Some points, one per row:
np.array([12, 3, 0, -1, -26, 7, -27, 1])
np.array([-12, 2, -7, 8, -34, -24, -33, -14])
np.array([-5, 0, -10, 19, -24, -12, -13, 2])
np.array([49, -32, 12, 4, -4, 5, -35, 22])
np.array([-15, 15, -19, -37, -26, -15, -25, -20])
np.array([-28, 18, -27, -34, -12, -34, -43, -20])
np.array([-19, 10, -7, 6, 4, -38, -39, -24])
np.array([53, -36, 40, 13, -1, 30, 16, 28])
np.array([15, -14, 19, 18, -22, -15, -31, -24])
np.array([3, -8, -1, 10, 29, 12, 46, 50])
18 more points follow, each with its number after it:
np.array([45, -11, 24, -1, -25, -21, -86, -37]) 0
np.array([-71, 34, -50, 2, -25, -18, -14, 10]) 1
np.array([28, -4, 16, 34, -9, 72, 77, 58]) 2
np.array([40, -16, 38, 28, -17, -2, -32, -8]) 3
np.array([-19, -2, -16, 6, 19, -23, -5, -3]) 4
np.array([39, -30, 17, -2, 9, 34, 19, 31]) 5
np.array([-38, 10, -10, -4, 13, -10, 15, 12]) 6
np.array([-22, 5, -13, -15, -3, 11, 39, -12]) 7
np.array([2, 18, 21, 34, -24, 32, 14, 2]) 8
np.array([-58, 49, -52, -15, -34, -27, -32, -3]) 9
np.array([-37, 13, -18, 6, 0, -28, -4, -6]) 10
np.array([-31, 4, -31, 3, 25, -38, -6, -14]) 11
np.array([-20, 5, -17, -24, -2, -3, 21, -23]) 12
np.array([-64, 38, -43, -10, 15, -38, -14, 1]) 13
np.array([21, -26, 11, 1, 42, -44, -49, -22]) 14
np.array([-20, 20, -2, -24, -1, 27, 23, -4]) 15
np.array([-42, 42, -27, -12, -3, -6, 12, 11]) 16
np.array([41, -20, 12, 5, -24, -2, -47, 10]) 17
Which three of these numbered points are nearest to each point below, ignoring the direction in which the first points spread most? Their numbers follow each, nearest first.
np.array([22, -8, 5, -28, 1, 16, -2, 1]) > 5 12 15
np.array([15, -2, -21, -21, -41, -31, -94, -22]) > 17 0 3
np.array([37, -21, 1, -35, -8, 7, -20, -21]) > 5 17 3
np.array([-40, 45, -28, -5, -6, -5, 17, 10]) > 16 9 6
np.array([33, 9, 14, -9, 11, 36, 1, -14]) > 5 15 12
np.array([26, 3, 22, 8, -1, 13, -23, -40]) > 3 5 17
np.array([45, -24, 32, -3, 40, 50, 53, 9]) > 12 15 7
np.array([-38, 18, -12, -6, 11, -9, 28, 20]) > 6 16 13
np.array([-53, 21, -38, -19, 39, -7, 39, 33]) > 13 16 6
